(in the rows, 128 means zero)
One turn or mirror swaps these rows in pairs. Which row does each one swap with?
The rows were stretched afterwards, more along some directions than others.
gana: [115 137 100 115 120 108 117 129 149 138 150 131 104 110 101 119 125]
foli: [114 121 126  99 100 130 104 160 123 133 166 160 136 135 146 150 141]
Tola: [109 136 117 110 114 114 112 142 151 139 149 144 118 117 112 125 128]
Seko: [139 159  91 141 114 139 140 151 132 130 131 120  94 102 133 138 121]
zudun: [135 152  89 138 108 138 135 156 134 126 129 121  94 106 132 139 124]
vobi: [188 103 139 139 141 121 140 123 129 151 112 125  84 122 120 125 133]
Mozoz: [189 103 131 147 139 117 143 119 113 151 111 127  94 126 114 124 141]
Vobu: [144 114 127 109 146 119 128 125 133 141 179 136 125 143 115 132 124]
kovi: [170  79 172 105 141 132 129 118 134 116 112 126 112 132 123 125 129]
Dur: [121 142  96 122 131 126 140 126 118  96 143 109 138 112 106 125 123]
dubi: [104 122 104 118 121 138 119 154 138 119 145 114 128 106 133 153 130]
geba: [158 101 151 137 110 108 130 133  92 138 109 147 121 141 114 117 160]
rilip: [108 105 114 102 121 140 113 156 131 117 152 123 128 111 137 157 139]
Nozo: [168  92 142 133 113 110 122 124  92 138 104 151 106 127 115 122 160]
Vafaz: [158 103 149 139 108 105 131 138  89 136 111 145 128 138 123 123 160]
fari: [123 150  93 147 113 137 135 155 128 131 128 118 100 100 134 140 128]
Vuvo: [138 109 113 137 109 136 121 153  78 138 151 156 135 138 145 158 162]
vuke: [144 120 127 109 141 119 126 124 139 138 177 133 128 144 115 123 115]
Sefud: [140 113 133 108 139 118 129 123 138 135 172 136 137 147 115 123 121]
gugov: [169  75 177  98 138 125 127 113 142 129 108 128 105 132 125 121 137]
geru: [147 113 138 110 136 114 130 125 132 133 163 137 139 154 115 120 129]
tuz: [113 134 125 105 110 113 112 143 156 141 158 141 114 118 117 124 125]
Kazad: [137 119 115 125 110 140 121 155  84 132 162 156 132 134 146 159 152]
Gura: [190  96 143 129 141 119 134 124 138 144 106 128  87 126 119 123 130]
papu: [182  98 153 132 147 120 137 118 137 142 102 126  90 121 119 118 127]
dig: [102 126 108 125 118 141 122 156 136 117 131 111 129 112 131 141 131]
turok: [187 101 123 158 133 122 142 120  96 150 106 132  99 125 117 129 144]
pugu: [162  77 174 106 143 133 121 121 144 122 102 127 115 131 124 121 129]
Tafor: [120 145 108 131 111 136 132 154 134 123 125 110 114 105 141 147 127]
Ror: [112 111 130 101  99 129 102 161 120 137 166 159 132 134 144 151 145]
pedig: [123 116 119 113  98 138 108 160 105 135 166 160 136 136 147 156 152]
zalu: [130 110 120 122 103 138 115 155  92 133 160 159 140 136 147 155 152]
bom: [161  77 166  93 146 130 127 122 134 112 124 125 121 133 123 127 131]
keted: [135 160  90 132 112 141 134 143 139 134 142 128  90 102 127 134 116]
busik: [133 150  96 135 109 139 131 155 134 128 127 116 102 101 133 142 124]
Bonuz: [156  53 155  94 129 131  96 121 126 145 148 148  95 117 118 146 152]
zefa: [187 101 150 129 137 122 138 121 136 141 107 117  89 125 115 118 127]
Busa: [103 132 105 113 114 134 124 152 140 117 134 116 129 105 138 147 134]
ter: [134 158  88 130 121 140 133 131 151 136 147 126  89 103 117 127 105]
ripo: [149 102 146 115 127 106 128 134 115 135 150 140 143 157 121 124 143]
banar: [143 158  96 129 128 140 131 130 146 140 150 133  82 105 119 130 109]
reri: [137 114 114 131 105 136 116 157  81 137 158 154 137 135 147 157 153]
Nulis: [138 123 126 104 145 124 127 120 150 135 174 140 122 141 115 123 114]
Nifeb: [173  95 167 115 139 124 132 121 145 136 105 119  99 125 128 127 126]
vad: [145 106 147 114 131 104 130 133 115 129 144 137 148 153 120 122 137]
bezuf: [179 115 111 166 136 121 145 126  88 153 118 128  97 123 117 134 149]

Seko is swapped with vobi
Nifeb is swapped with Tafor
Bonuz is swapped with Dur

One turn or mirror swaps these rows in pairs. Which row does each one swap with?
The rows were stretched afterwards, more along some directions than others.
Bog: [151 137 101  50 138  69 141 144 150 156 120 105 147 145 104 133 106 159
 134  79 120 106 161 161 157]
pomev: [154  91 121  70  92 103 164 123 115 133 120 123 133 144 107 106 127 128
 146 127  92 142 162 149 168]
nado: [139 137 139 108 130  88 165 122 159 150 107 116 125 128 121 116  91 163
 105 110 101 121 141 165 163]
lut: [145 102 114 123 114 142 165 111 136 151 141 118 130 160 137 110 140 122
 170 157 107 134 109 150 158]
rol: [156 120 112  50 115  80 152 131 166 142 109 105 153 149  88 147 102 160
 149 104  99 125 134 168 172]
nur: [136 138 102  72 104  94 185 115 158 135 104 118 146 123 128 127 125 144
 159  93 111 101 134 159 146]
nabeb: [128 112 112  85 138 157 158 142 120 156 132 130 132 155 118  90 153 117
 128 123 109 152 125 130 154]
kor: [145 106 104 123 100 105 174 126 147 140  86  98 148 150 135 116 119 153
 193 103 100 152 110 149 121]
gik: [141 122 147 109 135 146 152 151 137 159 139 112 120 152 116  86 123 138
 119 124 132 129 128 123 142]
zoki: [152 158 107  99 127  88 174 138 185 148 119 100 124 172 138 114  75 172
 150  75 129 114 138 162 124]
lokez: [143 107 111  61 108 108 160 138 119 153 122 125 143 145 100 104 129 116
 137 113  93 146 161 152 180]
Ruka: [125 123 104  86 113  95 145 129 126 128  81  93 175 135  90 138 107 151
 191 104  83 145 107 155 139]
fuvi: [120 145 108  80  99  91 149 123 126 133  85  96 173 136 109 122 106 141
 187 102  86 144 111 155 130]
Kogod: [138 148 103 103 103  97 142 105 150 118 125  97 134 150 114  98 127 164
 178 118 106 124 117 164 134]
tugi: [142 114 112  58 106 108 155 135 121 152 120 125 147 146 100 111 128 114
 133 116  90 137 159 149 177]
luteg: [135 105 105 114 131 135 139 143 119 120 127 107 133 130 105 107 154 176
 159 126  97 123 149 171 168]
Fisu: [138 164  90  68 128  89 168 143 159 159 109 111 139 164 126 113  91 138
 146  65 109 127 142 161 141]
Kiseg: [128 144  89  87 127  87 155 144 144 104 114  94 163 138 121  83 136 159
 163  69 108 125 124 150 147]
Lofi: [133 147  79  79 153 104 140 156 143 164 112 111 183 132 143  91 116 132
 151  81 130 125 118 113 143]
Repiz: [153 125 111  83  90  69 189 102 175 113 109 115 141 127 139 149 100 166
 165 110 122 113 144 159 129]
zav: [150  95 120 124 115 139 166 111 134 153 145 120 129 151 133 117 145 119
 168 160 114 134 114 152 165]
sidu: [133 110 102 113 129 132 145 133 120 125 126 112 131 134 107 111 147 159
 168 131  96 128 142 176 171]
risa: [130 147 113 132 109 109 140 119 143 122 122 113 146 140 166  73 134 172
 145 103 108 113 130 147 130]
Sife: [146 183 117  98 136 115 146 133 153 135 129 111 121 149 101 116 116 151
 132  81 138  99 144 143 134]
Babur: [127 153  73  85 139 105 143 144 138 127 106 113 178 126 130  74 132 140
 156  83 116 137 122 118 139]
zove: [146 187 118 102 139 105 148 126 149 143 130 116 123 143 100 119 123 138
 140  80 144 101 139 143 137]
Misa: [147 142 129 121 126 106 165 142 173 146 126  96 123 163 124 109  88 167
 161 103 143 126 121 147 118]
Palu: [160 157 119 110 118 122 156 115 159 153 131 108 133 157 130 125 120 121
 163 112 136 111 106 127 129]
dut: [148 143  96  69 137  67 142 134 146 165 121 109 153 142 124 124 101 146
 148  91 124 108 149 149 139]
Nofuv: [144 103 116  85 109 112 165 122 159 153 101 116 151 135 118 129 108 150
 135 139  88 141 115 152 180]
Vir: [149 154 101  99 121  82 171 137 184 154 116 103 131 165 141 113  75 163
 157  75 128 118 136 161 123]
Sug: [136 181 119  89 142  94 150 132 156 134 123 117 123 133 108 109 105 163
 107  75 124 104 166 158 144]
gares: [162  99 116 139 135  82 148 137 157 135 118  84 162 134 145 150 129 161
 171 108 126 124 101 134 142]
fomog: [151 128 102  60 136  68 142 142 144 164 121 104 151 143 113 133 109 151
 143  82 120 112 156 157 152]
gabad: [139 129 126  97  92 111 160 105 159 141 122 103 148 142 171 129 114 139
 169 128  96 127 110 129 105]
mibev: [131 123 102 108 127 127 150 147 143 117 104  96 149 140 117 107 137 173
 183  99 104 149 133 158 129]
vura: [139 132 108  56 122 111 157 139 119 163 119 128 144 153 101 103 122 105
 137  99  94 143 149 145 174]
Boma: [157 112 113 132 137  76 156 135 175 143 117  95 160 132 148 156 124 159
 160 112 131 127 104 140 140]
gugi: [165  96 125  94  82  75 183 107 142 116 122 118 130 144 126 114 117 161
 159 128 113 125 158 163 148]
Diset: [152 108 124 122 106 134 157 104 140 156 138 122 131 154 137 130 132 108
 163 159 109 133 105 143 153]
sodu: [126 156  78  85 135  97 157 148 148 114 110 105 168 136 116  76 135 152
 161  71 116 131 118 137 145]
Rono: [130 151 128 108 139  97 159 131 149 148 113 119 119 129 111 101  96 165
 101 106 111 115 155 163 163]
foz: [123 157 125 119 104  78 148 110 169 123 121 106 142 133 138 137 131 147
 161 131 117 141 104 156 127]
kitol: [144  85 123 117 119 138 153 119 121 137 137 114 127 141 123 121 151 139
 163 158  99 131 133 169 175]
lud: [153  93 118  71  85  90 169 121 125 129 118 121 137 136 113 109 126 140
 151 133  96 138 167 155 162]
Ziref: [129 165 109  93  99  81 137 109 154 118 121  99 135 147 107 104 120 162
 174 118 103 124 126 170 128]
zad: [168  95 130  84  85  83 175 111 137 128 126 123 130 145 123 120 119 138
 153 130 112 129 162 150 150]
Lus: [148 130  91  94 142 136 144 124 135 137 133 120 126 165 118 104 136 146
 147 104 105 138 125 136 140]
gopeg: [142 147 100 104 111 103 140 110 154 118 127  99 127 157 116 100 125 171
 170 116 109 122 121 162 131]
Dezap: [132 131 148 114 128 129 160 148 147 153 136 112 113 153 112  86 113 145
 127 124 136 126 136 140 134]
sil: [138  93 111 119 119 132 156 121 123 131 133 114 131 135 124 111 154 149
 171 156 102 131 136 172 167]
fod: [130 130 139 111 138 142 153 153 129 154 129 114 120 151 100  83 120 136
 131 115 128 136 122 126 137]
didet: [141 119 125  84  93 102 167 105 168 125 119 104 145 146 158 124 114 151
 161 120  83 131 121 137 110]
tutoz: [129 141 129 105 133 100 161 129 147 145 111 116 123 134 112 107  98 166
 107 110 102 127 142 168 168]
dasu: [136 126 122 117 122  67 159 128 182 137 120  99 157 130 145 159 124 154
 169 130 128 137 104 156 136]
paz: [127 145 119 123 117  93 134 131 127 135 119 116 145 122 119 137 128 164
 149 109 130 100 124 145 145]

kor is swapped with nur
Ruka is swapped with didet
zad is swapped with sidu
risa is swapped with paz
Lus is swapped with rol
nabeb is swapped with Nofuv
sodu is swapped with Boma

